Each named move below is a turn or a mirror, shown by a few rows before and after it. Which moves, in which order, take the first row of each later pair to the second? The first pair is answered.
move Z:
[  4  16  13  -7   7  -3  -1   0   5  12 -11   8   9  -5   3  -2  -1  -9
   7   1  -2   5  -4   1  -9 -13   9   4  10   8   7  -9  -6] -> [  0  11  10   8  10   2   5  -3   2 -12 -11 -11  -1 -13  -1  -4   2 -16
   6  11  10   2   6  -1  -7  -1  13  12   3   2  11  -5   4]
[ -9  -1  -4   1   9  -2   7   8  12  -7  -4   0   3   7  15  -2  12  -5
   9  -7  -4   4  -6 -11  10 -17  -5   6  11   7  14 -14  -2] -> [-10  -7  -4   6   6  -2   7   6  14  -4  -2  -3   2   5  14   1  13  -5
   9  -8   0   7  -4 -11  10 -12  -5  10  11   6  15 -10  -2]
[ -1  26   0  -3 -11  19   4  -5  10 -18  11  13  10  14  24  22   3  -1
  -6 -23 -16 -13  13 -23   4  14   6 -14   5  10   1  15  16] -> [ -3  27  -5   2  -2  16   7  -7  11 -20   7  13  12  14  23  23   6  -4
  -4 -21 -13 -15  20 -26   4  12   8 -13   8  11   0  18  22]
[ 6  0  0  0  5  9 -1 -6 -9  6  4  0  0 -1 -4  6  0 -3  0 -3 -9  0 13  5
 -7 11 -2 -7 -3 -2 -5 10  7] -> [ 7  1  2  3  2  4 -1 -5 -5  4  6  1 -3  0 -1  3 -3 -5 -4  0 -9  2 10  6
 -5 15  0 -7 -4 -2 -4 11  6]
move W:
[ -5   3   8   6   9   8   5   5  -3  12  -2   3  -1  -8 -13 -21 -12   2
   5   1 -11   4  11  15 -10  -3 -21  -5   4  19 -14 -14 -11] -> [-16   8  -9  17   9  11  11   1   3  -8  -9  -5   0  -7  -2 -19  -3  -9
  10  -1   1  -3  16   7   3  -6 -17   5   6  16   0 -13  -5]
[ 17  -2  -5   6  13  -1  -6   1  -8   8 -11 -11   6  -9  -7  -4 -11   1
  -6  -8  -1 -26  16  28  -6   5 -15   9   4 -17 -16   2   4] -> [  5 -15 -12  16   8  14  20   2  -9 -12   0 -20   5 -13   3   1  -1  -8
  -2   1  -3 -14  10  15   8   5  -3  19   8 -17   0   1  12]
[  6   1   6  -4   1  -6   0  -2 -12   1   4  16  15 -11 -18   1 -11  19
  -5 -10 -36   8  -3  33 -18  12   0  -5 -12  12 -10   7  -5] -> [-12  19 -22  15  -4  -7  12 -13  -4 -36  -3   6  11  -3  -5  -8  -6   6
  12 -23  -1 -13  10  20   3   7   2   6 -15   8   5   5   5]
move R:
[ -2  26  -7   0   0   3  -5   2  26   2  -1  16   5   9  28  13 -16   1
   8 -39  -8 -12  -5  -2  11   0  -7 -15   7   1   5   6  -9] -> [  1   6  -7 -12 -12  -8  -1  12  17  -6   0   4   1  15  24   4  11   3
   0  -8  16   3 -17 -26  25 -15  11  15   0  -6  22  -1   0]
[ -7  -4 -15  11  -3   5   5   0 -11 -21  -1   3  -8 -10  17   3 -10   2
  -4   0  33 -24   5   0   5   3  11  16   5 -10  -4 -10  14] -> [ -6 -14  -5   5   5  18  14   7 -13 -12  -1  -6 -12 -18   5 -11  -3  -8
  -2  16  19 -10   6   8   1 -14   1  24   8   1  -7 -26  12]
[ -7 -13  -7  15   8  28  29 -14 -11 -44   8 -21 -15 -25  -6   1  -7  -7
  -3  10  -2  -3  18  23  -9  23  -2   8  -2  -7 -11   4  11] -> [ -5 -15 -12  18   1  18  22 -18  -9 -51   8 -19 -17 -19  -2   7  -8  -2
   2   6   7  -6  20  18  -1  26   6   6  -6 -16  -7  11  11]
[  2   5   8  -5  -5  10  -1   1  -5   3 -22 -13  -2   3   4 -16   7  -8
  -1  -3   6   0   9  -7  -9 -11   7   7 -12   4   2  -1   5] -> [  3   9   9   0  -3  10  -3  -7  -1   0 -18  -8   0  -1   8 -13   2 -13
  -8  -7  -1  -2  13   1 -15  -5   4  -1 -13   9  -3   2   3]
Now pairs of rows:
Each pair is 2 to 3 moves apart.
[-11  19 -12  16   5  -1   7  -1   4 -26  -4   6   3   8   4 -10  -7  -2
   5 -22  10 -13   7 -11   6 -20 -10   0 -11  -1   4   0   2] -> [ -1  18   1   6   4  -6  -9   5   3  10  -5  16  11  12  -5  -8 -13   5
  -2 -22  -7  -4  -7  -8  -6 -21 -19 -20  -7   7 -10  -1  -9]	Z, W, W
[ -9  31  10  14  -3  -3 -21   4  23  18   2  10   4   6  13   3  -4   8
   7 -10  -8  -7  -7   1   1  -2  -5  -7  13   8 -12  -4  -1] -> [-12   7   7   5 -15  -1 -12   9  12  15  15  -2   5   8  13  12  16   9
   2  11  -7  13 -22 -18  18  -3  14   7   9   2   4  -4   9]	R, W
[  6   9 -11   9  -3 -19 -15  -9  -6 -16  -7  12  -6   8  -4   5 -12   4
   3 -13  25 -32  13   4  -3  16  11  -2 -10 -19  -7  20   8] -> [  1 -32   8   1  -4  23  22  -5  -8 -13  19  -9   1 -17   1  20   1  -5
 -10  14 -22  17  -6   3  -5  18   7  -1   1  -3  -3   5   7]	W, R
[ -8  19 -13  10  -5  10   3  -9  16 -10  -7   9  -1  -4   1   9 -17   3
   6 -35  -2 -22  10  18  -3  26 -11 -20   1  -3  -3  12  -5] -> [-21   8 -21  12  -3  27  20 -12  15 -20   4  -3   1  -7  10  19  -7   1
   3 -29  -8 -11   4   8   5  25  -5  -6   9  -6   5  10   4]	W, W, W
[ 12  -8   5  -2  -5 -19 -15  -4  -3  12 -16   1  -7  -3  -2  -6  -7  14
   4   2   8 -11  -1  -8 -11 -20 -23   9   9 -17  -8  -1  -6] -> [  2   0   2   7   4   3   4 -10  -1   7 -12  -5  -9 -14   3  -7 -14   2
  11  -4 -10  -6   5  -3 -14 -14 -33   2  18  -9 -12  -6  -9]	W, R, W
[-17 -15   2   7  -8  26  26   7   1 -19   4 -17  -2  -3  14   6   8 -18
   8   6 -10  16   3   0 -10  15  -4  20   6  13  20   3   1] -> [ -1 -19  19  -2  -7  15   7  14  -7  11   6  -2   0  -1   0  10  -5  -9
  -9  13 -31  16   0  14 -31  15 -11  -1   4  19  -1   8 -13]	W, W, W
[ -2  19   0  -9   2 -16 -21   1   6   7 -14  11   7  16  -4  -7   1  -1
   4  -8   8 -16   0  -5   7 -11  -2 -13   0  -6   0  -2  -3] -> [  7  13   4  -2   2 -17 -24  -1  -5   5 -12   4   1  10 -11  -9  -3  -1
  -5   2   8 -21   4   3  -6  -2   2  -9  -8  -8  -5   1   2]	Z, W, W
[  5  -4  15   3  10  -7  -7  -1  -8  11   2  -2  -1 -10 -14  -9  -3  -7
  -3  -4 -12  -6  10   7  -4   0 -20  -9   3  -7  -8   1   0] -> [  1   1   8   6  10 -13  -7  -6  -8  -5  -1  -4  -4  -7  -9 -11   4 -12
   6 -11  -2 -13  11   3   2  -4 -21  -6   1  -9   0  -3   7]	W, W, W
[ -3   3 -19   4  -2   8  17  -1   1 -37   8 -16  -9  -2   9  18  -1   3
  -6   7  13   0   6  -8   8  19  16  -2  -6 -11   2  15  17] -> [  6  29  -6  -6  -3 -16 -13   6  13   9  -7  16   4  18   8  15 -15   8
  -5 -17   6 -11   1  -7  -2   6  -2 -23  -2  -3 -13  11  -5]	W, W, Z
[  0   9 -12   5  -6 -19   7 -12  18   9  -3  -1  20  18  24  20   2  -3
 -11  -1   7   0 -18 -11   1  12   8   3  -4 -23   0   6   3] -> [  1  -4   5  -3   7  -7   8  -1  16  32  -4  -3  18   1  14  16  -7  -8
 -12  12 -23  16 -22   2 -12   5 -11 -10   2  -8  -8  -3 -10]	W, R, R
[ -6  -8   2 -14 -12  21   9   6  14  -6  12 -12   1  -4   9   2  14  -3
  -6  15  -9  11 -20  -5  -2   2   4  14   3  -6  16   0   0] -> [  2 -17   8  -9  -9  13   1   7   5 -16   3 -14  -4 -14  -4   0   9   5
  -9  25   5  -1  -6   8 -17  13   7  14  -3 -11  10   7   0]	W, Z, W
[-10   5  -4 -11 -10   6  20  -3   4   8 -14   2   8 -13 -10  -9  -7   9
  -4  13 -28  17  14   4  -1 -19   1  13  -8  21  -2 -39  -8] -> [ -7  33 -17   1 -10 -11   1 -12  13  -2 -20  19   3   4  -3   2 -16  15
  -4 -12  -3 -14  29   4  -1 -14   4   4 -16   8  -5 -23  -9]	W, R
[ 30   4   6   3   9   2 -24   4 -16  -4 -13 -29   4 -17 -17  -4   0  -7
  16  31  29  -6  19  15 -32 -26   2   4  -5  -2 -10 -15   9] -> [ 31   0  14   5   8  20 -18   2 -15   9  -2 -25  10 -28 -12  13 -19 -12
  11  25  -6   5   9  28 -42  -9  -6 -10  -3  -3 -20  -5   9]	R, W, W
[ -6   1 -13  13  -5  13  11  13  15   2  -9 -14  17   0   1 -14   7  -5
  -3  -7  -1  -8   0  -8   3 -11   3  19  -3   4   9 -12   7] -> [  8  -4 -12   6 -12  -5  -7  11   8  13  -2  -4  19   9   6  -1   3   9
 -14  -8   3 -13 -13 -10   1  -1  20  15  -8  -7   3   4   5]	W, R, R
[ -2  -2   8   2  17   0  10   7  -1   2   3   0   1  -4   0   3   7  -1
  -9   1  -5   5 -14 -15   9 -13 -16   8  10  11   4 -24   0] -> [  8   7   6   1  13 -23 -11   8  -4   4  -8   8   3  13   1   3   3   3
 -10  -9  13  -9 -12 -15   9 -10  -6   5   5   3   3 -11  -2]	W, R, R
[  3   1  11 -11  -1 -10 -15   7   1  26  -2   9   3   7  -6   2   3   3
  -5   6  -7   3 -10   1  -7  -8  -8  -5   2   9  -7  -4 -15] -> [  3   3   6  -5  -2   5   2  -3   4  22   7  13   4   3  10  18  -9  -1
  -6  -7 -23   4  -8   6  -8  10 -11 -15   5   3  -9   3  -9]	W, W, R
[ -9 -16   2   1   6  11  19 -19  17 -13 -10   6  -2 -28   9  17  -5 -23
  -2   6  -3 -10   6   1  -2 -11 -11  -6   6  21   9  -6   1] -> [  2 -20   7 -11   3   4   2 -15   9   2  -5  18  -3 -19   7  32 -17 -10
 -12   9 -13  -7   3   8 -11   3  -2 -18   6  11  -8   3   0]	R, W
[  2  19  -8   8   5  -4   4   7   0 -15 -18  -5  10   9   5 -19   3  -7
   2  -2  14 -18   6 -18  15  -9 -12  16  -4  -6  -3 -11  -4] -> [ 10  12   3   7   6  -8  -3   5  -9 -19 -16  -6   2   4  -5 -23  -2  -3
  -2   6  20 -24  10  -7   2  -3 -11  13  -5  -6 -15  -7  -1]	W, W, Z
[ 11   2  17  -7  17  -4 -38   4  -5  22 -19   7  -2  -9 -16   7  -9   1
  -4   5 -15 -15  10  17 -28  13 -13  -9 -15  -3 -29   9  -9] -> [ 11  -7   6  -6   3  13 -20  -6  -4   5  -3   8   7 -11   3  39  -8   0
 -11  -4 -22  -5  -3   6 -16  39   6 -17 -16 -20 -18  24   3]	W, W, R
[-20  16 -14   8  13   4  -6   1  27   9  -9  12  16   2  -6   6 -25  -9
  -3 -26  19 -14 -10 -15   2  -6  -3 -13  21   8   2  10   1] -> [-14  12  -3   1  14  -1  -7   7  23  23  -9  15  16  -6  -8   6 -33   0
  -8 -21   3  -7 -14  -6  -5   1  -7 -24  17  10  -9  14  -1]	W, W
[ -6   1   2   0  -3  28   2   3   8  -1  11 -12 -13   0  -1  -7  -2   0
   3   9 -10  10  -4   4  -1   5  -5 -24  26  15 -27  -9  -9] -> [  9  -4   5 -17 -11  -1 -21   9   2   8   9  -5 -14  15  -9  -9   2   6
  -4  15  13   8 -12  -8  -3   0  14 -19  17   1 -23   4  -6]	R, R, W
[ -7  -6  11   7  16  23  18  -2   7  -8  12 -13  -9 -18   5  -6  -7 -11
   3  10 -21   2  12   8  -1  -5 -21   5   5   9   2  -9  -2] -> [ -3  15   5  13  21  10   4  -2  11 -11   0  -8 -10 -12  -3 -11 -10 -13
   8  -5  -2 -21  22   9  -2 -11 -24   3   2  11   4 -10   2]	Z, W, Z
[-11 -14  10 -10 -13   0  11   6 -10   8   2  -5 -11  -2   6  -1  10  -6
   3  20 -11  19 -15  -5 -11  -1   9  10 -19   9 -16  -4   5] -> [-17   8  -9   3 -15 -11   7   0   0 -15 -12  -7  -7   8  14  -4   8  -9
  12   0  22  -7  -4 -14  -4  -4  18  16 -22   3  -5   0   8]	R, W, R
[  5   9  -2  -1  13   3  11  -8   1  -8  10   1  -5 -10   6   9  -3   2
  -4 -13 -13  -3  10   0  -2  13 -22 -12   3   8   4  -1   7] -> [ 16   4  10 -13  11 -19 -11   6  -5   6   1   2  -5  -9  -8 -10   5  10
  -8   5   2  -2   7   1 -11  -4 -19  -5  -1   7  -2  -7   6]	R, R, W
[  2  17   2  15  -5  -4 -18 -17  -5 -17  18   2 -27 -11 -10  10 -14   3
  -2 -11  10 -18   9  16  -1  10   6  -9   5   1  -6   9   0] -> [  5   7   6  -7 -19 -11 -19 -10  -2  -1  27  13 -12  10   5  23  -2   7
  -6  -4   2   4 -13  -7  17   9  19  -8   9  -1   5  11   4]	W, Z, R
[ 13 -17  -6  -3  -6 -39 -14  -6  -5 -15  -5   3  -4  -2 -14  -1  -4   8
   7   3  10  -6  40   3  -8   5  18   2 -15  -7   7  17   3] -> [ -9 -14 -14  12  -2  -7  15 -13   1 -32   3 -11  -7 -19  -8 -11  -1  -9
  18  -6  -6   2  44   4   2   5  -2   7  -7   9  15   4   8]	R, R, W
[ -1   4   9 -10  10  17   6  -6   5  27   3  -9   6  12  15  -8  -6 -16
  17 -15 -27  30 -19  -5   2  -4  -1  -5  -7  -5  15  -2 -14] -> [  0  22  -3  -5   4  -2 -15  -3   7  17 -13  -6   0  27  13 -17  -2  -8
  21 -24   6  14  -8 -18   3 -13   3   2 -16 -11  19   2 -11]	W, R
[ 17  -6   2  -7  -3 -10 -14  -5  -9  11  10  10   2   5   2  15 -19   8
 -14  -1  -7   0  -3   9  -8  18   7 -26  -4  -8 -16  23  -6] -> [  6  10 -15   6   2 -20 -13  -3   0  -9 -11  -9  -4   9   0 -16  -3  -2
   9  -5  31 -17  17  -7   5  -8  -2   5  -9 -10   4   3  -5]	R, R, W
[  0 -14  -6  -9  -6   6   1   1  -7  -4   4  -3  -2 -10   2   7   4   3
  -4   3  -1  15  -7  -4   0   9  12  -2   3  -6  -4   1  -1] -> [  0  -5   0  -7  -4   1 -12   6  -6  13  -6   4  -3  -8  -6  -7  -1   2
   1   2  -4   5   4   6  -9  -3   1  -4   5   4 -15  -8 -10]	W, R, R
[  9  -9   9 -11   1   4  -4  10  -9  26  15  -1  15  -2  -4  -3   7   6
  -8  18 -11  14 -16  -3  -3  -1  -5   0  -1   9   2   0   0] -> [ -3  -5   4  -1   7   9   6   9  -4   9   7 -10   9 -10  -3 -17  16  -4
   3  20   2  10  -3  -9   7 -15  -8  12  -1  14  12  -6  -3]	W, R, W
[ -2 -13  -3  -3  -9  10  -1 -12  -8 -12  12   8   3 -12  14  31 -13   5
  -7  -3 -10   7 -10   5  -6  22  20 -13  -6  -9   2  20   8] -> [ -1 -14  16  -5   9   9  -2   2 -11  11  -2   0   0 -27 -15  -7  -5  -3
  -2  18 -23  17   3  13 -20  -7  -7  -3  -1  15  -3  -8  -8]	W, R, R
[ -1   1  -3   7   9 -18 -19  -5  -7  29  -8  26   4   2   0   0 -11  -5
  -1 -14   9  -8 -13   6  -3   5  -4 -21  10   9   8  23   1] -> [-18   0 -14   4   3  -7   3  -6   3  19   2  21   8   2  13   8  -3 -15
   9 -15   5   5 -24 -12  20   0  -2 -14  17  10  23  12   4]	W, Z
[ -3   3   5   5   4  17   3  -2  -3   7  -3   8  -2 -11  -7   6 -16  -3
  -1 -10 -16  -4   6  23 -12  16 -12 -16   1   1 -14   3  -7] -> [  6 -22   5 -12  -3  10   9   8 -14   1   7  -1   3 -10  -9  11   3  -2
 -12  22  -9  20 -14  -1  -3   5  11   1  -3  -7   3   3   2]	R, W, R
